(in the rows, 128 means zero)
One hidden turn or mirror swaps the rows below in pairs. Which row is each named row swapped with?
The rows were stretched afterwards, more along some directions than others.
luvez: [106 120 134 140 132 143 125 107  98 161 107 152 143 110 113 120 115  97
 145 151 128 144 126 113 134 133 134 120 194 121 146 136]
nupe: [128 133 137 184 121 179 116 124 139 142 117 163 114 138 134  96 123 125
 121 117 112 146 121 151 131 118 126 100 134 119 128 124]
Panob: [131 127 129 148 142  97 115  96 100 146 126 151 117 120 127 116 133 147
 129 112 134 162 127 112 145  92  69 148 162 101 133 133]
zotet: [149  88 147 113 120 134 111 124 187 117  93 140 138 127  97 101 139 121
 178 155 108 121 127 110 139 137 135 152 146 126 142 117]
tanu: [ 87 136 126 148  97 147 118 120 152 152 112 132 139 131 135 121 119 149
 153 123 149 109  96 125 124 127 114 133 161 121  89  99]
mok: [139 107 152 118 126 139 130 126 175 126  94 143 151 127 111 120 115 115
 184 162 108 124 106 103 145 133 139 144 163 139 143 122]
rura: [117 123 115 152 111 155 137 124 153 163 114 155 132 106 110 118 113 125
 169 128 112 102 110 124 142 158 133 134 172 103 134 112]
zaz: [145 102 104 107 148 141 142 145  88  96 139 141 115 156 123 151 132 123
 133 123 120 107 140 128 121 121 127 106 135 131 146 117]
timam: [105 101 131 122 138 127 116 142  93 133 126 114 142 132 133 134 129 125
 151 121 128 143 147 156 139 143 134 122 172  95 150 133]
Kozev: [144 129 134 129 137 117 119 125 131 107 126 119 169 131 115 139 112 121
 153  99 131 126 100 142 121 112  83  95 135 162 122 144]
motof: [101 143 151 124 122 132  90 133 167 145 123 160 121 123 119  92 124 145
 108 116 141 112 111 139 139 124 129 140 142 115 110 109]
baza: [132 116  98 123 128 148 150 160  90 112 132 123 108 157 116 122 122 119
 118 133 121 124 121 140 126 157 117 121 117 145 124 126]
fudi: [123 132 111 124  86 121 166 115 135 146 122 138 133 117 124 127 122 119
 166 134 119 103 126 135 150 160 148 141 173 111 116 119]
livu: [127 110 132 135 129 121 103 131 146 101 109 134 154 101 113 131 137 108
 151 111 122 123 102 141 129 110  90 113 136 127 139 116]
Zug: [131 101 142 105 102 147 139 135 162 113  89 116 141 127 108 108 142 115
 179 171 101 114 117 115 143 156 134 139 151 130 144 115]
mirev: [137 148 117 126 104 172 130 102 105 128 111 137 132 166 148 142 144 135
 151 138 118  92 127 121 131 101 148  92 158 140 124 112]
Fiku: [131 113 140 113 119 108 130 148  93 137 136 122 106 150 131 139 105 124
 135 141 128 136 150 152 134 154 127 132 155 117 158 121]
dud: [148 103 133 114 121 160 143 120 166 103 107 127 139 141 110 125 132 106
 170 161  99 115 125  97 143 128 160 123 146 142 144 114]
Bis: [123 140 131 124 164 103 109 104 114 120 128 149 105 103 115 119 131 142
 129 122 135 149 116 111 141  78  82 143 156 103 121 123]
pulu: [136 156 105 128  94 169 149 100 105 140  98 119 140 167 155 114 145 137
 129 138 124 110 130 125 147  96 137 112 151 121  97 125]
vogi: [136 121 101 102 144 152 137 150  89  96 134 137 118 143 108 140 119 126
 111 133 122 122 135 128 121 120 109 106 108 142 121 129]
pupi: [141 148 104 126  86 150 151 109 115 112 100 114 135 167 158 132 141 126
 130 142 125 107 130 117 147 110 148 102 140 141 101 122]
Fev: [143 123  95 127 146 125 118 122 128 104 142 154 106 130 116 135 118 131
 115 121 118 170 125 141 139 102 137 123 124  74 141 111]
seg: [133 129 121 125 133 121 129 120 133 101 122 114 163 117  99 142 116 103
 149 110 113 126 102 126 147 109  86 104 125 152 120 135]
Sele: [112 123 152 131 130 149  95 151 161 152 113 156 127 122 115  75 127 151
 105 126 121 117 108 118 127 133 119 146 118 123 123 123]
lal: [153  92 101 109 135 135 151 152  97 103 118 132 109 135 123 133 141 112
 126 144 134 131 136 124 120 131 129 121 117 137 123 129]
Zadeb: [120 130  94 120 120 128 113 117 109 111 120 163 109 132 104 122 122 122
 116 135 130 162 124 147 147 107 129 132 145  68 117 118]
Fevu: [138 142 105 126 104 171 150 101 109 129 105 113 137 171 172 128 142 128
 133 121 126 105 143 113 139 116 153 104 141 135 113 129]
vip: [106 141 118 130 110 133 114 127 158 117 137 117 152 151 149 132 102 147
 135 100 147 109  93 143 123 124 141 121 149 130 110 103]
Kotun: [131 103 131 126 120 116 109 132 142 114 100 130 166 111  94 129 134 115
 143 118 118 113 104 127 141 115  90 124 140 139 132 128]
meze: [145 123 149 111 117 150 137 128 159 111 103 111 144 142 127 130 138 114
 183 148  98 115 106 119 137 136 160 115 163 154 149 110]
folu: [142 110 130 101 113 136 136 127 162 118 105 112 165 144 128 101 145 118
 171 148  94 118 112 125 133 155 154 130 172 156 138 113]
Tilo: [127 116 125 121 120 128 119 126 135 109 110 130 156 108  95 122 133 104
 144 128 114 118 103 133 135 117  85 123 128 141 131 129]
Zomod: [120 127 141 129 135 138 102 140 167 155 128 160 118 125 115  80 121 147
 106 123 118 106 121 112 134 116 130 146 133 137 128 115]
mog: [123 115 133 144 139 144 119 134 104 143 104 144 151 119 131 112 130 112
 125 149 120 151 114 124 116 123 150 119 172 128 160 128]
zote: [122 102 154 129 140 117 117 139 109 156 136 127 124 109 135 145 116 120
 148 125 145 135 162 127 125 146 134 144 162 101 154 137]
Risa: [149 105  94 120 143 138 151 160  90 102 126 129 131 144 127 130 131 125
 120 131 126 139 135 131 120 124 118 124  96 147 125 139]
dag: [132 105 134 104 131 119 121 139  96 111 139 100 112 151 154 145 118 114
 142 119 127 127 160 147 133 135 129 117 158 135 155 126]
fakod: [136 129 117 148 138  97 126  91 113 126 123 149 108 117 114 115 132 140
 116 124 146 171 129 107 154  93  76 153 144 100 116 131]
bopar: [156 118 135 107 104 148 140 133 169 100  94 130 132 141 107 105 123 120
 168 171  97 118 123 127 137 129 155 127 153 144 138 103]
pozo: [112 121 143 129 127 145  95 137 171 126 116 169 130 110 101  81 131 138
 112 129 124 111 101 122 132 131 137 140 140 120 130 109]
rutu: [148 122 122 147 153 116 107 102 127 120 112 152 123 123 112 109 116 147
 131 116 131 165 119 107 130  95  60 146 140 116 130 128]
lis: [140 136  97 123 144 121 122 113 114 125 146 154 107 129 123 112 135 135
 123 125 122 164 104 152 142 104 137 139 140  72 124 108]
tumip: [111 119 116 140 113 132 138 106 154 149 120 153 134 115 116 119 129 123
 170 121 114  99 117 122 154 142 137 136 175  84 117 116]
Zagi: [130 136 132 136 154 103 117 107 134 132 126 147 112 109 107 114 123 145
 112 134 120 147 116 103 144  94  79 150 140 107 135 111]
Duru: [109 101 130 162 147 150  95 120 115 154 117 162 141 109 114 118 135 118
 133 139 126 156 121 129 115 109 128 125 174 104 145 130]
batad: [105 127 154 133 118 154  88 126 172 153 115 170 122 139 117  95 101 142
 107 115 123 107 117 118 134 124 115 147 145 126 133 120]
kurur: [127 123 113 176 121 178 122 117 145 133 106 154 108 134 136  95 117 117
 139 121 109 134 133 136 133 108 122  96 136 123 105 117]
poba: [158  96 127 142 152 105  99 107 131 165 145 144 147 129 115 127 127 129
 140 113 154 139 136 122 109 128 118 130 167 120 127 145]
Vurum: [147  98 120 128 111 147 131 116 169 116 115 120 154 139  99 114 126 106
 192 143  89 123 114 125 149 158 137 120 173 144 137 112]
Guva: [140 131 107 114 144 138 117 120 132 124 126 154 104 125 128 127 129 124
 117 135 126 160 118 139 138 100 149 138 126  75 136 113]
gidi: [ 85 139 127 129 108 140 130 110 150 131 122 120 141 140 149 137 108 138
 147 113 141 118  91 135 133 113 134 120 159 134 106  96]
lakud: [ 90 122 145 134 105 125 118 110 149 127 122 153 141 134 117 115 114 139
 161 124 155 122  90 129 127 117 120 122 172 103 118  83]
lifav: [146 112 139  87 105 145 130 133 152  80 100 121 141 156 110 124 116 120
 174 155 102 111 115 125 143 138 133 117 160 148 144 115]
dom: [100 122 110 118 104 143 150 129 147 143 103 139 135 107 127 120 120 113
 162 139 106 106 136 121 151 146 151 155 178  98 122 122]
Beme: [115 104 142 114 142 125 134 144  74 144 141 115 118 136 146 159 125 125
 144 131 132 132 156 132 132 137 122 126 145 107 150 144]
gika: [142 154 114 143  94 153 149 106 106 138 113 125 139 156 145 127 139 137
 133 133 137 114 127 106 144 120 143 101 141 128 109 125]
milez: [149 150 125 117  89 162 142 111 123 127 108 139 134 168 144 127 132 128
 150 150 119 101 119 123 127 105 155 111 136 153 118 103]
nosus: [148 100  98 112 128 138 150 157  82 102 126 121 120 153 124 133 124 126
 121 133 132 127 141 131 111 143 121 113 110 145 128 138]
Vem: [124 141 134 164 127 166 118 114 143 129 125 162 116 135 131 113 115 121
 136 125 113 145 127 150 128 105 135  85 122 129 112 117]
pugi: [127 111 125 127 140 120 116 117 134 114  99 140 163 118 100 126 126 107
 135 110 138 124 113 122 133 112  91 118 137 124 122 133]
dal: [148 114 105 112 147 138 153 152  94 108 120 154 110 136 118 133 117 124
 132 147 130 138 146 116 113 120 126 117 123 127 125 125]
vug: [104 130 129 141 141 136 116 109 108 153 112 167 148 115 117 115 133 109
 140 143 129 154 125 134 130  99 141 130 185  99 129 118]
Rugom: [ 92 119 140 140 102 123 125 121 139 138 116 135 140 134 112 114 121 148
 159 124 147 113 102 118 129 122 122 132 170 119 108  92]
bipe: [127 121 134 152 126 136 105 127 172 107 101 141 140 134 120 124 125 144
 158 107 139 113 122 129 125 121 129 118 168 100 117 126]
bosum: [137 159 104 135  91 164 138 101 118 137  94 146 124 150 155 138 121 118
 125 145 131 112 148 119 140 114 159 109 138 131 114 122]
Kori: [140 102 115 139 141 124  82 112 140 154 143 142 147 143 140 135 106 134
 143 110 140 121 110 151 107 129 106 126 156 134 112 134]
Lemor: [146 115 141 104 114 148 141 134 174 121 111 121 140 139 109 128 113 112
 171 167  87 116 115 108 148 133 145 137 149 162 145 119]
pitun: [127 163 107 125 106 160 146  97 112 127 107 125 120 175 151 130 125 134
 129 127 119 110 139 110 150  94 139 103 139 140 109 115]
liger: [129 143 123 137 137 103 117 103 100 124 119 162 117 118 101 119 117 154
 116 133 139 154 124 103 145  95  72 149 149 102 126 135]
renog: [113 116 150 108 143 117 139 141  85 134 139 116 119 132 132 149 107 122
 138 134 137 133 163 128 133 137 137 128 151 107 155 137]
dibo: [130  98 138 106 137 124 133 135  91 127 143 114 134 144 150 159 117 115
 141 120 134 129 146 149 125 146 132 123 153 122 153 131]
kiso: [125 123 138 113 135 122 118 125 133 101 116 121 165 114 103 143 123 101
 139 105 118 123 109 132 127 118 101 100 135 141 132 131]
sedun: [122 107 124 123 125 112 134 128  84 128 132 107 141 128 142 144 128 122
 137 120 140 135 142 147 134 175 120 120 173 118 155 138]
zosud: [ 77 132 140 135 107 131 134 121 134 138 125 135 129 141 129 110 118 146
 141 127 149 115  97 120 140 115 122 129 172 102 115  90]
nelem: [141 113 101 108 140 142 147 148  75  98 133 121 123 146 130 145 137 117
 123 134 128 133 127 130 123 139 115 108 121 145 125 140]
sete: [116 124 121 158 120 146 108 138 169 127  97 140 152 130 143 123 119 155
 153 123 132 102 107 129 124 143 123 139 148 113 104 134]
pil: [124 129 149 110 129 132  89 144 166 143 128 169 121 128  99  92 117 157
 110 126 129 112 121 125 124 111 118 151 126 140 121 118]
tume: [149 116 121 119 141 131 151 159  78  99 130 135 107 141 128 149 129 127
 125 128 137 123 133 131 124 119 122 108 123 126 152 119]
nem: [148 116 127 120 135 110 118 128 149 100 128 117 152 117 114 148 109 106
 146 108 121 129 111 142 127 110  95 109 116 149 137 132]
pupim: [ 90 142 151 131 108 132 121 127 157 115 127 133 141 145 134 129  96 145
 147 124 151 120  93 135 121 114 136 112 152 121 111  95]
rop: [119  86 155 139 144 109 105 139 109 141 133 132 111 125 132 136 128 136
 141 135 145 143 145 124 133 141 100 141 163  91 147 126]
lisif: [121 137 143 170 126 170 130 117 133 138 118 163 101 138 142 116 111 116
 135 129 124 145 133 139 126 117 119 102 128 119 111 121]
feza: [133 143 118 138  82 161 142 106 105 130  84 128 130 164 163 130 139 126
 132 141 132 111 142 111 136 121 144 112 141 124 107 126]
Neda: [119 149 134 175 124 168 116 114 126 140 122 169  99 130 137 101 117 127
 147 122 126 145 120 158 123 112 123  97 149 115 115 112]
zefuf: [ 95 137 166 118 119 132 107 134 167 161 119 170 116 123  88  89 113 151
 113 142 127 117 115 126 132 126 123 154 135 124 127 107]
Fup: [112  89 143 116 130 112 136 133  96 131 130 115 120 136 136 130 132 110
 140 146 139 141 152 129 138 152 119 136 164 103 151 122]
lifu: [ 81 136 134 132 111 147 126 132 140 135 126 124 146 143 131 122 101 146
 140 112 145 122 105 131 129 113 133 122 147 123 110 106]
leno: [141 143 129 147 152 104 110 102 115 118 120 152 112 127 119 120 114 155
 116 115 137 145 124  96 146  87  71 136 142 116 131 125]
Zugad: [144 129  99 125 139 136 106 118 135 115 132 171 114 136 123 113 120 124
 111 122 118 155 112 150 141 101 135 133 146  70 141 107]

lakud is swapped with livu
nem is swapped with pupim
mok is swapped with zote
vip is swapped with Kozev
lifav is swapped with dag
baza is swapped with pulu
fudi is swapped with mog
poba is swapped with sete
Risa is swapped with gika
Fiku is swapped with bopar
Kori is swapped with bipe
pupi is swapped with nosus

